One vector is turned by the same rotation once a step. Each row is the vector after some number of steps, and that number follows the row.
The counts run from 0 to 203.
[-1.60  1.56 -1.42 -0.17 -2.04 -1.18  0.54 -0.76  0.47  2.60 -1.31  0.67
  1.26 -1.55 -0.51 -1.39 -0.55 -1.72  0.79 -2.51 -1.27 -2.17  0.56  2.21
 -0.18  1.61 -3.67 -0.46 -1.18  0.60 -0.05 -1.77  0.45  1.31 -1.14  1.00
 -0.53  1.19  0.19 -0.12 -0.07 -0.32 -2.48 -0.44 -1.94  0.86 -1.03  0.63
  0.69  0.49  1.81  3.40  1.00] -> 166
[-1.15  1.94 -1.61  0.37 -1.68  1.89  0.34 -0.62 -0.24  2.10 -0.72  0.53
  1.16  0.05 -0.53 -0.44 -1.76 -2.62  1.23  0.05 -2.58 -2.82 -0.01  0.98
 -0.27  0.51 -1.15 -0.86 -3.32  1.82 -1.31 -0.98 -0.67 -0.97 -1.13  1.79
 -1.26 -0.19 -0.45 -0.88  0.68 -0.21 -1.94 -0.59 -2.53  0.56  0.14 -0.64
  2.76  0.47 -1.74  1.43  0.69] -> 77
[ 0.46 -0.63 -2.04  3.01 -0.79 -1.57  0.28 -0.29  1.19  1.03 -1.24 -1.16
 -2.13 -0.40 -0.28 -0.22  0.62 -1.94  3.51 -0.72 -0.83 -1.18 -1.40  0.10
 -0.39  1.68 -1.76  0.60 -0.42  1.00 -0.92  0.93 -1.26  3.70  0.59  2.11
 -1.43  0.54  1.76  0.95 -0.94  0.09 -0.66 -0.61  0.54  2.08 -0.78  1.26
 -0.09  1.23  0.39  2.72 -0.79] -> 25
[ 0.22  0.58 -0.16 -0.97  0.78 -0.45 -0.08  4.08 -0.72  0.22 -0.55 -1.05
  1.07  3.49  1.22 -1.16  0.80  1.86  0.81  0.00  0.38 -1.20  1.29  1.30
 -0.16  0.72  1.61 -0.58 -1.27  2.97  0.44 -2.25 -0.88  2.10 -1.88  1.66
 -1.65 -3.39 -0.96 -2.18 -0.33  0.14 -0.11 -1.32 -0.89  0.41  0.80  0.15
 -0.37 -1.16  1.70  0.35  0.49] -> 127
[ 1.58 -0.72  0.84  3.97  0.02 -1.43  0.53  0.28  1.58  1.10  0.27  0.05
 -1.38  1.09 -1.56  2.07  0.58 -0.88  1.07  0.86 -1.58  0.51 -1.99 -1.03
  1.75  1.84  1.49  0.28  1.05  1.62 -0.14  1.02  0.09 -1.53  0.09  0.26
 -0.80  3.54  1.32  0.35  0.35 -0.32  3.46 -1.65  0.57 -0.09 -0.40  2.11
 -1.66  0.62 -1.28 -0.08 -1.22] -> 147
[ 0.85 -1.33 -1.59 -2.36 -0.01  0.44 -2.33  3.65  1.52  0.84 -0.63 -0.79
  1.35 -0.77 -1.21  0.52  0.36  0.53 -0.33 -2.62  0.85 -1.19  0.54 -0.42
  1.94  1.38 -1.36 -0.48  0.50  1.29  0.03 -0.02  1.22 -0.26 -1.02 -1.60
  0.74  0.44  1.79 -1.21  0.49 -0.71  0.77 -3.64  0.79 -0.65  0.70  0.82
 -3.81 -1.98  1.75 -0.64  0.15] -> 2
[-1.53  1.64 -2.25  1.31 -1.75  1.83  0.48 -0.82 -0.03  2.18 -0.78  0.52
  1.02  0.48 -0.24 -0.81 -1.50 -2.86  1.20  0.01 -2.33 -3.08 -0.04  1.20
  0.32  1.34 -1.03 -0.31 -3.10  1.78 -1.27 -0.86 -0.72 -0.93 -0.98  1.72
 -1.16  0.36 -0.05 -1.19  0.70 -0.42 -1.27 -0.45 -2.40  0.60  0.26 -1.46
  2.75  0.02 -2.40  0.69  0.44] -> 78
[ 0.83  1.37 -1.62 -0.44 -2.27  0.34 -0.79 -0.58 -0.42  0.94 -1.97 -0.91
  0.81 -1.57 -1.91  0.46 -1.79 -3.20 -0.02 -0.04 -2.34 -1.07 -0.15 -0.19
 -0.73 -0.99 -2.17 -1.75 -3.35  1.26 -1.90  0.56  0.28 -2.72 -0.09  0.43
 -0.75  1.53  0.82  0.97 -1.64 -0.11 -2.33 -2.40 -0.83 -0.27 -1.76  0.43
  1.82 -0.29 -0.33  0.70 -0.11] -> 107
[-1.74  1.23 -2.59 -0.49 -0.98  1.71 -0.66  0.07  1.73  2.56 -0.08  1.51
  2.03 -2.60 -1.62 -0.85 -1.02 -1.71  0.14 -2.44 -0.70 -2.93  0.01  0.35
  1.84  0.86 -1.88  0.12 -0.79  0.68 -0.16  0.63  0.05 -0.46 -1.43 -0.24
  0.83  0.87  1.47 -0.96  1.90 -0.85 -0.38 -3.34 -1.03  0.09  1.72 -0.57
 -1.64 -0.48 -1.28 -0.11  1.20] -> 171
[ 1.85 -2.51  0.10 -1.58  0.18  0.16 -1.15  4.73  1.31  1.04  0.40 -1.60
 -0.36  0.82 -0.07  1.89  0.88  1.36  1.10  0.46 -0.60 -0.71 -0.17 -2.02
  1.31  1.30  1.12 -0.22  0.48  2.11  0.43 -0.98  1.03  0.98 -0.34  0.47
 -1.74 -1.55  0.43 -2.51  1.05 -0.84  1.45 -1.31  1.92  0.29  0.10  1.83
 -2.88 -1.38  0.96  0.64 -0.22] -> 92
[ 0.99  1.43  1.86  0.27 -1.41 -3.60  0.41  1.26 -1.67  0.80 -0.99 -0.25
  1.44  1.85 -0.22 -0.53  0.76  0.50 -2.90 -0.65 -0.10  1.16  1.15  1.93
 -0.27  0.71  0.53 -1.59  0.08  1.20  0.94 -2.24  1.13 -1.19 -0.68 -0.94
 -1.55  1.09 -1.00  0.32 -2.72  0.99 -0.17 -2.38 -1.10 -1.29 -1.45  0.46
 -0.01 -2.20  2.54  0.26 -0.28] -> 100
[ 0.60  0.12 -1.46  2.09 -3.20  1.31  0.38  0.13 -0.73  1.38 -0.16  0.16
  1.23  0.38  0.04 -0.51 -0.57 -2.47 -1.88 -0.08 -2.08 -1.71 -0.52  0.06
  0.86  2.24 -0.04 -0.37 -1.82  0.83 -1.03 -1.43  1.26 -2.25  0.59 -0.07
 -1.96  0.57 -0.28 -1.19 -0.54  0.79  1.14 -1.43 -0.40 -0.40 -0.23 -2.93
  2.53 -2.66 -3.09 -0.95  0.09] -> 48
[ 1.37 -2.25 -0.08 -0.03 -0.26 -1.62  0.57  2.47  1.95  0.73 -0.91 -1.95
 -1.35  0.00 -0.94  1.73 -0.22  0.02  1.96  1.16 -1.02 -1.04 -0.23 -2.15
  1.18  1.54 -0.09 -0.17  0.59  1.43  0.36  0.67  0.95  1.36  1.09  0.91
 -0.33  1.27  2.16 -0.40 -0.42 -1.59  0.01 -1.42  2.10  0.73 -1.55  2.72
 -2.98  0.09  1.90  1.93 -1.86] -> 60
[-1.33 -0.99 -1.49 -0.18 -0.91 -0.99  1.40  0.84  2.36  2.33 -0.74 -0.69
 -0.33 -1.31 -0.24 -0.72 -0.08 -0.06  2.35 -0.68 -0.51 -2.68  0.17 -0.66
  0.99  1.88 -1.57  0.75  0.93  0.69  1.15 -0.12  0.33  3.81  0.05  1.38
  0.13  0.37  1.92 -1.11  0.93 -1.58 -1.32 -1.22  0.98  1.69 -0.16  1.57
 -2.57  0.72  1.79  2.90 -0.46] -> 29
[ 1.04  1.87  0.47 -0.54 -2.52 -2.11 -0.77 -0.26 -1.49  1.12 -0.90 -0.42
  1.08 -1.25 -1.75  0.23 -0.06 -2.00 -2.36 -0.55 -1.82  0.36 -0.12  0.60
 -1.21 -1.27 -1.56 -2.35 -1.79  0.69 -0.80 -0.54  1.11 -2.05 -0.46 -0.73
 -1.66  1.34 -0.36  1.02 -2.83  0.97 -2.23 -2.54 -0.78 -0.88 -2.19  0.71
  1.67 -1.22  1.28  1.05  0.27] -> 104
[ 1.40 -0.73  1.29  3.65 -0.15 -1.93  1.13  0.25  1.44  1.18  0.42  0.19
 -1.55  0.86 -1.39  2.17  0.62 -0.66  0.76  1.47 -1.97  0.47 -1.86 -1.39
  1.52  1.37  1.83  0.58  1.49  1.42  0.52  1.06  0.44 -0.95  0.29  0.63
 -1.57  3.03  1.20  0.32  0.46 -0.35  3.10 -1.51  0.99  0.01 -0.41  2.23
 -1.72  0.32 -1.15  0.41 -1.00] -> 148
[-0.32  0.52 -1.95  4.22 -0.13 -0.27  1.03 -1.83  1.57  1.39 -1.33 -0.02
 -0.80  0.58 -1.02 -0.50 -1.17 -2.40  2.21  0.21 -1.01 -1.63 -1.19  0.13
  1.45  1.83 -0.25  0.16 -1.04  1.33 -0.94  1.88 -1.60 -0.21  0.44  1.44
  0.40  3.08  2.67  0.90  0.19 -0.85  0.76 -2.44 -1.13  0.61  0.36  0.16
 -0.46  1.25 -2.29 -0.30 -1.39] -> 113
[ 0.04 -0.35 -0.88 -0.35 -1.78 -1.41 -0.08  0.08  1.12  1.51 -2.00 -0.93
  0.29 -1.51 -1.61  0.65 -1.20 -2.03  1.26 -1.07 -1.36 -0.97  0.41  0.23
  0.53  1.54 -3.49 -0.87 -0.81  0.77 -0.59 -0.03  1.13 -0.75  0.19  0.23
  0.74  3.73  1.81  0.73 -0.80 -1.38 -2.16 -1.23 -0.72  0.12 -2.35  2.12
 -1.16  0.46  2.59  2.81 -0.94] -> 198
[ 0.12 -0.93 -1.76  2.44 -0.68 -1.31  0.70 -0.11  1.52  1.69 -1.26 -1.20
 -1.74 -0.66 -0.18 -0.20  0.73 -1.36  3.85 -0.91 -0.85 -1.67 -1.18 -0.18
 -0.09  2.20 -2.12  0.72  0.08  0.75 -0.51  0.54 -0.87  3.92  0.55  2.09
 -1.18  0.69  1.60  0.36 -0.43 -0.14 -0.76 -0.41  0.57  2.33 -0.85  1.52
 -0.73  1.32  1.01  3.23 -1.08] -> 26
[ 1.62 -0.70  0.23  3.63  0.18 -0.74 -0.11  0.49  1.56  0.73 -0.02  0.10
 -1.01  1.11 -1.47  2.22  0.31 -1.49  1.13  0.30 -1.26  0.69 -1.60 -0.70
  2.04  2.18  1.16  0.32  0.26  2.06 -0.85  1.44  0.04 -1.77 -0.26  0.02
 -0.77  3.51  1.57  0.61  0.49 -0.51  3.49 -1.83  0.14 -0.13 -0.05  1.76
 -1.71  0.35 -1.62 -0.53 -1.36] -> 146
[ 1.50 -0.26 -1.26  0.25 -1.30 -2.15 -1.53  0.76 -0.22  0.43 -2.20 -1.70
 -0.64 -0.17 -0.89  0.56  0.43 -1.96  1.10 -2.02 -0.50  0.65  0.07  1.23
 -0.80  1.18 -3.62 -1.51 -1.34  1.05 -1.58 -0.42  0.45  0.20  0.37 -0.08
 -0.55  2.12  1.13  1.64 -2.81  0.54 -1.75 -1.07 -0.15  0.29 -2.61  1.64
  0.20 -0.09  2.87  2.28 -0.68] -> 195
[-2.15  1.53 -1.89 -0.78 -2.14  0.36  0.15 -0.83  1.05  3.04 -0.86  1.05
  1.69 -2.54 -0.95 -1.26 -1.16 -2.09  0.12 -2.59 -1.53 -3.08  0.55  1.32
  0.75  1.34 -3.47 -0.02 -0.95  0.16 -0.06 -1.01  0.56  0.52 -1.14  0.33
  0.09  1.33  0.62 -0.77  0.82 -0.84 -2.34 -1.46 -1.36  0.39 -0.23  0.31
 -0.22  0.02  0.73  2.48  1.01] -> 168
[-0.13  1.50  0.23  0.27 -1.93 -1.91 -0.28  1.45 -1.59  1.84 -0.38  0.70
  1.55  1.40  0.72 -1.04  1.18 -0.11 -1.32 -2.53 -0.47 -0.19  1.13  3.37
 -0.25  1.98 -1.75 -1.02 -0.33  1.35 -0.12 -3.70  0.81  0.55 -1.86 -0.50
 -1.87 -0.13 -1.94 -1.19 -1.26  1.30 -0.10  0.00 -2.20 -0.11 -0.39  0.04
  1.15 -1.67  1.98  1.71  1.22] -> 132
[ 0.33  0.39 -0.67  1.42 -2.94  1.15  0.35  0.58 -1.01  1.45  0.04  0.42
  1.36  0.54  0.04 -0.03 -0.87 -2.26 -1.83  0.44 -2.43 -1.52 -0.20  0.09
  0.87  2.23 -0.01 -0.45 -2.16  1.27 -0.80 -1.86  1.34 -2.45  0.16 -0.18
 -2.17  0.48 -0.98 -1.89 -0.21  0.28  0.52 -0.87 -0.69 -0.45 -0.32 -2.42
  2.84 -2.69 -2.79 -0.48  0.13] -> 47
[ 1.11 -0.63  1.92  2.44 -0.89 -2.81  2.01  0.62  0.91  1.56  0.71 -0.24
 -1.41  0.36 -1.26  1.65  0.48  0.04 -0.19  2.41 -2.56 -0.12 -1.80 -2.39
  0.86  0.34  2.82  0.51  1.91  1.22  1.33  0.62  0.94  0.36  0.58  0.94
 -1.95  1.53  0.73 -0.34 -0.09 -0.73  1.79 -2.16  1.88  0.23 -0.93  2.07
 -1.58  0.11 -0.73  1.07 -1.28] -> 150
[-1.61  1.72 -0.90  0.31 -0.17 -0.46  1.42 -0.70  2.07  2.02 -1.04  0.79
  1.38 -0.92 -1.84 -0.46 -2.06 -0.97 -0.22 -0.17 -1.00 -2.28  0.33 -0.25
  1.78 -0.11 -0.06 -0.37 -0.15  1.15  1.07  1.43 -0.24 -1.19 -0.75  0.24
  2.11  3.29  2.44 -0.04  0.61 -2.22 -0.58 -4.47 -0.93 -0.71  0.44  1.21
 -2.99  0.58 -0.02 -1.03 -0.95] -> 203
[-0.37  0.29 -2.63  4.08 -1.09  0.71 -0.07 -0.51  1.31  1.91  0.60  1.30
  0.10 -0.76 -0.21 -1.38  0.85 -1.68  0.72 -2.37 -0.34 -1.97 -1.67  0.99
  1.83  2.75 -0.87  1.21  0.31  0.52 -0.63  0.16 -0.62  1.68 -0.55  0.32
 -1.10  0.82  1.01 -0.47  0.70  0.78  2.21 -1.82 -0.18  0.96  1.75 -1.78
  0.14 -0.70 -3.21 -0.11  0.33] -> 83
[-1.50  1.42 -0.65 -1.73  0.86 -0.75  0.02  2.63  1.31  1.37 -0.40  0.19
  2.09  0.13 -0.53 -1.48  0.11  1.95 -0.03 -1.69  0.98 -1.88  0.91  0.58
  1.43  0.11  0.48 -0.07  0.74  1.51  1.75 -0.40 -0.64  2.13 -2.27  0.35
  0.83 -0.94  1.10 -1.50  0.77 -0.89 -0.23 -4.31 -0.55 -0.35  1.80  0.74
 -3.79 -0.58  1.60 -0.53  0.41] -> 34
[ 1.79 -1.15 -0.29  0.17 -2.42 -1.26  0.77  2.98 -1.13  0.41 -0.24 -1.88
  0.33  1.74  1.21 -0.97  0.70  0.38 -2.26  1.06 -0.66 -0.65 -0.05 -1.02
  0.19  1.38  1.73 -0.66 -0.15  0.95  0.36 -1.79  1.15  0.60  1.28  0.40
 -2.47 -2.26 -0.38 -1.56 -2.57  0.79 -0.16 -2.22  1.65 -0.20 -0.70 -1.86
  0.75 -3.92 -0.15 -0.38 -0.97] -> 187
